rotation steps, each row followed by its count of steps:
The counts run from 0 to 604.
[122 140 180 123  87 102 114 154 148  93  89 203 123  75 100 142 101 125
 121 141 129 118 146 139 115  75 107 123 130 144  97 114 183 113  96 122
 162  94 126 118 131 176  90  94 113 160 128 143 135 117 130  96 107 152
 156 131 105  89 151 110 112 121 108 153 110 158 178 136] | 274
[131 149 177 139  97 108  73 178 127 139 150 129 121  93 112 103 136 134
 100 142 152 168 119 126 152 119 126 127 122 161 151 119 103 117 110 106
 155 106  90 137 121  89 144  82 107 182 138 181 157 131 176 140  69 122
 114 148 123  96 144 109  83 123 117 136  95 130 137 133] | 364
[ 95 144 185 134 122 120 147 161 115 100 134 199 122 100  87 138 111 118
 116 157 143 140 148 175 188  85 122 142 147 137 146 138 143 135 109 141
 155  93 136 126 127 204 127 116 135 154 141 212 135 142 156 128 147 134
 127 121  98 105 151 147 129 108  79 122  93 156 143 116] | 391
[101 112 158 116 138 112 130 162 152 104 115 194 139  96 111  98 158 112
 165 178 130  77 102  87 106 153  89 123 133 131 102 102 186 112 122 130
 123  84 120 122 123 119  79 125 148 131 159 155 103 100  96 141 111 183
 137 154 119 108 127 116 110 120 135 192 176 169 151 164] | 315
[120  39  69 108 166 142  90 136  95  99 187 138 103 141 151 123  98 171
 138  89 180 138  87 145 127 113 142 101 137 132 135 132 145 134 142 119
 120 183 163 121  97 173 146 158 119 115  91  81 119 147  99 155 171 164
 141 110 120 131 125 159 147  95 105 127  94 122 131 151] | 370
[106 180 191 141 130 104  72 148 139 127 107  98 119 125 153  70 142 139
 126  89  97 165 156  78 141 110 157 143 110 149 167 128 108 156 134 120
 107  73  93 117 128  92 144 114 160 100 160 114 158 136 132 157 108  58
 142 127 157 145 157 103 130 147 150 110 140  98 113 108] | 219
[ 86  79  86 129 178  87 109 130 186 105 114 152 138 154  93 135 140 121
 155 103 131 135 134 113 139 130 135 155 147 101 173  77 156 136 145 170
 152 124  76 105 103  97  64 138 137 119 171 114 148 148 118 166 135 141
 120  75 140 111 143 107 160  90 133 150 150 107 133 148] | 434
[114 182 203 139 129 113 127 161 110 109 155 141 142 122 109  91 107 116
 123 179 142 134 107 139 159 111 143 140 109 167 140 132 106 143 113 115
 123  79 121 111 121 159 127 102 142 150 147 194 128 124 172 120  85  95
 127 147  77 132 175 144  76 135 101 117 104 146 119 135] | 100
[128 119 154 123 150 120 164 168 140  74 119 159 129 123  98 120 114 138
 143 205 130  99  74 166 139  81 131 132 139 126 121 104 151  99 120 150
 123 107 128 106  80 153  76 127 130 127 153 157 126 130 125 113  66 117
 142 156 106 126 179 143  72 117 138 165 150 125 180 153] | 408
[110 131 160 123 118 100 126 177 145 152 154 139 110 103 103 139 141 131
  98 156 145 138 124 132 174 116 120 154 148 155 153 160 107 116 123 118
 156  89  99 164 142 102 153  90  84 179 128 218 142 150 156 142  90 147
  87 160 125  99 126 113  88 104 107 147 121 167 128 116] | 376
[133  85  99 120 144 143  43 109 132 110 100 114 106 110 171 106  95 156
 119  58 134 159 118 117  71  98 147 109 139 120 123 132 158 112 137 131
 126 152 127  95 102 127 147 125 114 112 118  43 149 126 107 151 116 130
 146 144 157 127 139 110 122 126 159 128 101 111 172 144] | 264
[102 108 111 116 171 120 182 143 100 151 177 125 124 147 119 126 128 121
 161 196 148  58  75 143 113 141 128 152 127 138 122 152 137 121 111 151
 113 143 144 156 143 144 142 116 132 124 130 136  94 109 129 119 133 172
  87 157  89 131 128 178  96  98  97 117 160 191  84 138] | 108
[106 133 124 133 115 100  94 140 186 133  92 167 133 112 119 120 168 124
 146  70 120 119 180  97 104 141 113 150 124 118 127  96 156 110 136 126
 155  85  72 112 112  86 108  71 134 144 157 117 135 116 131 139 121 168
 122  93 183 105 116  56 147 117 136 161 146 132 154 130] | 551
[117 127 102 131 179 136 105  98 129  98 107 106 108 156 159  86  93 141
 127  85 104 122  98 119  90  99 150 144 116 107 139 144 155 114 152 147
  84 127 139 100  90 130 153 148 153  60 150  40 131 147  98 145 104 103
 122 135 165 144 149 111 120 128 182 114 150 115 142 115] | 515
[100 113 132 126 147 100 110 160 129 165 164 139 123 132 128 135 159 123
 118 101 137 154 136 152 169 127 117 170 158 119 172 167 119 120 142 133
 127  84 111 163 113 105 172 114  80 151 132 205 134 155 142 158 126 153
  87 131 178 102 136 110 136 113 121 120 132 176 124 106] | 389
[ 83 191 120 146 113  89 119 134 170 147 102 155 135 154 145 129 170 118
 147  63 103 128 181 115 139 148 140 177 119 107 147 129 124 137 121 131
 126  97  95 147 144  98 179 100 133 112 153 133 136 112 130 163 149 163
 106  95 187 118 126  74 158 113 136 138 154 137  99 105] | 535
[111  85  93 125 132 118 131 146 141 201 170 108 102 116 120 138 147 137
 123 163 136 115  91 106 140 159 129 142 154 132 133 144 124 104 115 131
 147 130 115 171 150  72 159  95  77 170 129 182 142 141 136 153 102 183
  93 169 119 104 111 141  84 108 123 149 133 176 117 131] | 360
[ 83 113 130 105 162  89  94 105 154  90 123 145 140 135 123 107 159 126
 161  99 128 125 168 120 102 100  97 163 130 115 139 125 153 152 166 151
 102  95 122  97  91 125 124 107 154 103 165  87 110 148  83 152 150 119
 134  70 198 117 107 110 176 159 131 127 129 137 105 137] | 195
[114 157 125 133 118 130 136 155  93 104 165 187 152  96 112  94 159 127
 122 138 125 122 131 132 181 164 120 123  97 144 108 107 103 131  98 110
 122 139 135 142 156 174 170 106 141 162 100 161  93  85 152 156 149 207
 154 112 117 102 141 135 126 124  73 146 107 109  72 145] | 47
[102  87 114 137 150 116 105 129 147  87 128 190 134 110  95 133 140 120
 148  79 149 137 148 142 156 139 117 122 146 111 120  89 178 136 131 125
 150 139 107  89 113 157  90 129 143 153 125 130 104 103 136 170 195 197
 152  70 123 105 140 106 166 103  90 147  91 106 139 154] | 50
[112 139 186 121 119 116 105 170 100  61 148 190 125  82  97 119  91 139
 113 148 153 147 130 156 173  86 133 119 122 152 149 136 138 126 111 120
 161 127 147 124 115 192  95 116 132 154 127 171 143 126 162 113 105 132
 154 125  72 105 166 136 107 120 102 123  84 132 172 141] | 379
[104 185 140 133 101  90 128 145 155 126 112 190 152 100 104 110 172 122
 125 137 122  93 164 102 108 135 105 145 111 146 105  96 149 119 108 131
 152  90 108 122 140 125 130  56 139 173 152 133 109  87 134 138 115 186
 130 123 149 100 101  77 127 136 122 173 150 157 115 144] | 550
[102  57 100 123 186 115 116  85 196 165 100  99 136 146 141 150 121 120
 153 109 128 109 126 125  96 107 142 158 150 121 107 139 149 132 157 170
 136  93  99 124 108 103 100 135 112  98 154 106 155 150  83 136 121 106
 109 131 165 139 126 116 145 101 154 113 158 170 130 144] | 199
[ 98 146 125 129 141 155 154 135  78 121 123 149 129 129 157 130 125 120
 110  92 119 117 128 128 183 166 132 128 124 123 142 170 136 131 103 125
 105 153 167 155 178 178 194 153 159 108  78 132 134 120 115 161 198 206
 107 117 100 145 133 135 148  98  96 112 133 133  80 134] | 18
[151 115 123 113 158 137 127 152 110  82 149 132 125 116 120  88  97 133
 116 193 132 104  46 166 114  86 131 114 124 152 103 118 137  86 131 133
 105 126 152 117  70 143 134 144 131 120 134 114 106 142 112 118  54 134
 126 174 124 133 150 156  64 131 144 160 134 139 149 149] | 396
[134  89  71 137 157 170 121 114 108 122 118 109 132 149 151 146  85 148
  99  90 127 156  97 141 152 129 182 108 136 118 117 127 112 109 119 125
 124 160 117 108 139 162 120 184 123 133  91  99 154 131 135 182 125 171
 130 129  79 144 173 145  92  92 116 112 123  69 121 158] | 42
[125  76  82 120 162 115 159 103 153 163 151 125 139 155 111 173  85 156
 115 169 138  84 126 145 123 118 144 110 123 155  94 126 124 127  87 142
 165 153 121 144 150 176  80 107 100 150 134  82 149 119 132 108 120 140
 111 145  56 103 123 161 100  83 100 108 128 134  86 163] | 464
[150 126 109 138 143 143 120 145 137 149 135 100 142 110 127 128 121 142
  83 160 125 137  79 137 132 140 154 119 133 148 109 130  77  76 105 121
 126 133  93 137 125 110 122 125  89 175 107 159 133 122 146 170  55 167
 115 181 106 125 152 132  58 111 139 145 136 112 117 158] | 56
[ 88 110  90 141 163 132 165 123 107 147 166 132 123 184 137 149 117 136
 140 110 135 107 137 129 176 152 161 161 135 115 140 177 130 151 125 153
 136 166 128 150 154 152 160 138 135 109 145 140 133 147 153 142 192 168
  71 105  99 138 126 148 160  80 107  86 127 127  76 114] | 123
[144 156  91 119 129 170 132 105 112 145 118 134 144 123 126 138  85 140
  89 112 128 127 157 170 173  73 173 121 121 164  92 163  81 128 110 126
 120 138 137 141 143 196 153 129 112 124  97  72 151 131 120 141 123  96
 138 121 126 141 151 174 110 127  92  78  99 117  48 143] | 176
[ 99 159 178 132 127 117 143 123 141  96  65 189 122 143 129 147  97 107
 124  72 103 129 187 135 148  90 148 158 111 119 132 120 164 161 116 138
 157  92 104 117 142 193 101 120 176 101 160 141 158 118 143 145 146 124
 132  90 108 111 170 102 158 106 115 101 135 117 154 116] | 524
[ 92 181 166 127 119 118 104 129 107  80 103 135 118 140 163  86 113 123
 144  82 137 167 159  99 135 114 156 122  76 147 149 118 138 169 128 124
 110 103 102  97 130 170 134 122 178  91 157  90 152 124 114 151 155  81
 160 102 123 141 160 127 158 138 111  79 107  92 103 130] | 220
[136 155 162 133  98 111 118 169 113 138 148 142 121 107 113 138 101 127
 100 149 143 145 120 125 177 113 143 123 128 162 132 144 117 138  99  98
 155 120 114 143 172 147 119 114 115 188 127 206 152 116 174 129 113 155
 120 148  64 101 164 152  76 101  81 118  92 127 125 125] | 363
[ 77  62 108 128 178 116  97 136 148 120 124 152 134 142 146 119 152 124
 178  92 156 120 106  79 102 153 135 123 144  95 142 102 180 143 148 137
 128 136 100  91 114 121 102 164 156 104 142 118 118 126  85 178 192 176
 133  92 126 127 126 111 168 105 117 145 141 110 148 153] | 329
[115  69  63 138 179 103 119 110 195 163 117 108 131 160 115 147 123 140
 127 101 127 128 110 105 111 137 154 144 143 123 135 105 131 114 137 159
 142 135  74 125 104  88  81 124  95 132 162 107 172 159 124 152 103 114
 102 134 133 114 122 113 129  94 150 128 158 108 117 149] | 450
[115  94 111 127 181 109  99 136 135  85 159 108 104 162 150  60 112 157
 165 109 141 150  84 109 109 122 142 144 121  89 172 108 144 134 160 132
  87 146 130  86  57 118 130 139 154  72 158  84 121 149 131 149 109 102
 118 112 158 152 164 134 137 118 176 127 135  90 149 137] | 118
[110 133 136 133 121 131  51 119 120 115 119 142 142 123 159  99 164 131
 143  50 156 163 169 114 124 121 119 137 109 151 136 139 126 159 143 102
 114  93 104 103 111 162 157 104 146 134 115 105 111 110 106 166 181 146
 169  86 184 127 105 109 155 161  91 116  89 136 101 138] | 576
